Each row is where one point has got to under a steady rotation. How many ticks took it there?
The counts run from 0 to 859.
[127  81 141 107 170 121 107 182 138  90 130 145 126 113 108 139  99 143
 103 127  57 108 122 138  88 124 122 168 142 111 143 143 158 161 115] : 280
[170 125 108 164 131 144 119 154 149  77 145 164 122 107  97 150 115 160
 102 160  72 118 128 138 112 175 149 107 146  93 129 134 100 170 123] : 613
[138 112 159  94 129 122  96 161 138  97 137 131 126 126 125 136 153 165
  77 106  48 123 142 113  85 146 142 135 155 110 144 158 134 152 106] : 309
[125 114 113 139 147 158  85 175 113  98 131  95 125 109 111 159 131 131
  61 121  72 131 157 113 103 136 144 121 155 101 164 130 147 156  91] : 848
[154  74 129 126 127 119 132 157 133  89 138  94 120 122 113 153 140 128
 108 116  34 131 121 102 122 138 130 117 118 167 172 130 148 145 163] : 49
[144 111 120 128 153 118 114 196 133  90 148 138 138 106  95 151 113 123
 105 180  68 115 147 142 124 155 157 112 144 109 131 136 101 179  92] : 367
[129 104 169  86 140 117  97 168 147  92 132 107 131 125 128 150 125 137
  89 109  70 136 134 143 103 172 134 147 159 133 153 130 137 157  79] : 665
[146 107 135 125 136 124 141 162 116  92 152 167 117 112 105 143 124 146
  79 112  47 143 139 119  78 111 134 131 135  78 156 159 141 148 126] : 68
[150  77 113 141 152 121 139 180 147  83 148 157 132 103  91 139  92 133
 124 165  70 108 129 156 101 139 131 144 131  99 136 134 121 168 128] : 253
[137  83 105 137 146 138 114 181 146 104 132  78 148 115 106 151 136 114
  94 121  75 140 175 168 134 146 154 115 119 142 163 128 128 157  99] : 235
[146  84 104 149 160 124 111 162 157  94 130  93 125 123  91 153 104 125
 127 142  66 119 145 147 132 171 134 125 105 177 158 109 131 158 145] : 261
[137 106 138  97 128 100 139 159 102  87 155 130 107 123 102 159 112 111
  98 135  48 148 128 101  84 132 128 131 140 110 169 136 149 151 101] : 181
[106  95 151 109 161 154  73 168 141  91 143 145 109 126 137 145 105 127
  83 115  64 126 133 145  92 170 117 152 132 128 155 127 132 144 121] : 277
[166 111 144 129 151 115 139 181 119  95 148 147 142 100 115 151 152 127
  88 122  55 138 164 143 122 121 169 110 135 100 137 162 115 164 122] : 339
[180 140 133 157 143 126 115 146 133  86 141 136 129 113  85 145 146 166
 100 120  60 110 174 115 118 151 157 106 128 119 129 142 102 166 138] : 585
[151 105 146 140 138 152 111 126 151  86 134  99 123 126 103 134 141 172
  94  67  71 119 157 130  86 168 128 141 136 143 161 121 145 141 151] : 560
[141 131 136 103 133  99 139 157 105  91 146 130 114 127  87 156 110 124
  97 142  47 146 141  98  85 136 136 131 137 108 162 142 137 158  92] : 182
[127  58 133 107 124 131 142 156 153  86 138 103 135 121 120 158 103 132
 110 110  83 144 121 169  95 162 117 154 149 122 179 124 159 152  99] : 779
[130  89 118 162 181 173  92 176 124  96 129 134 135  93 128 159 120 128
  79 119  89 123 142 159 113 144 152 133 148 105 148 132 140 155 124] : 490
[143  82  99 135 109 125 140 171 104  86 152  94 121 107 109 169 133  97
  95 144  58 147 144 112 128 137 143  95 128 120 175 123 131 156 120] : 721
[154  95 163  99 118 108 136 169 108  81 144 107 117 113 132 167 148 117
  93 106  52 144 140 117 135 141 146 117 144 121 161 144 130 156 110] : 694
[149 108  92 158  96 154 127 148 128  79 150  82 109 117  92 162 131 138
  89 125  82 126 144 110 114 173 129  98 142 128 170  97 126 151 127] : 718
[142  80 119 126 133 133 104 169 169  93 133  85 130 125 100 149 115 128
 116 136  73 122 127 153 134 187 124 120 136 172 154 100 114 161 118] : 263
[161 104  92 167 153 149 140 156 165  95 127 146 147 112  85 145 102 157
 108 119  67 148 156 163 115 118 149 134 115  93 159 158 141 155 120] : 741
[148 123 130 144 159 114  98 145 103  94 144 130 113 123 105 156 151 141
  93 134  44 117 143  92  80 160 160 106 115 147 151 132 128 149 155] : 189
[162 133 135 131 110 132 135 167 133  88 151 131 122 113  99 156 124 128
  83 138  65 148 139 128 141 161 149  92 156 105 139 125  96 171  84] : 725
[147  83 146 138 131 151 120 133 143  81 134  96 124 119 114 145 145 163
  87  66  71 122 148 133  93 160 125 143 142 135 169 124 151 138 156] : 561
[152 114 103 140 128 121 113 133 159  68 136 109 112 127  96 168  75 150
 147 136  83 122 144 133 113 179 122 161 113 127 174 127 155 160 101] : 143
[143 129 149 123 159 104  98 131 113  75 139 113 104 126 121 179 120 129
 119 139  67 123 128 104  96 197 153 131 130 157 161 120 139 154 118] : 545
[144 111 107 137 141 134 130 178 117  90 147 160 127 103 102 149 118 130
  85 143  58 142 148 126  97 107 145 124 131  67 151 158 134 162 109] : 853
[134  84 119 129 145 123 130 193 111  91 154 137 128  99 115 162 115  88
  95 168  75 134 136 144 120 147 150 107 135 110 145 125 107 166 108] : 365
[139  98 138 112 160 113 100 194 136  94 133 116 144 107 119 158 124 118
 103 159  76 121 149 157 134 159 157 126 145 132 134 133 110 177  85] : 123
[143 141 115 146 155 129 109 146 144  89 141 153 116 128 105 167 100 121
 110 166  73 147 135 141 109 203 158 107 117 126 148 125 103 158  99] : 757
[156 143 120 138 113 108 135 126 104  69 144 105 105 123  97 178 117 141
 117 117  76 137 159 102  93 156 144 135 127 108 178 135 153 151  97] : 571
[169 114 138 134 124 112 144 158 110  69 160 163 108 105  97 152 125 146
 112 131  45 119 143 101 104 133 138 123 122  99 138 153 121 159 158] : 826
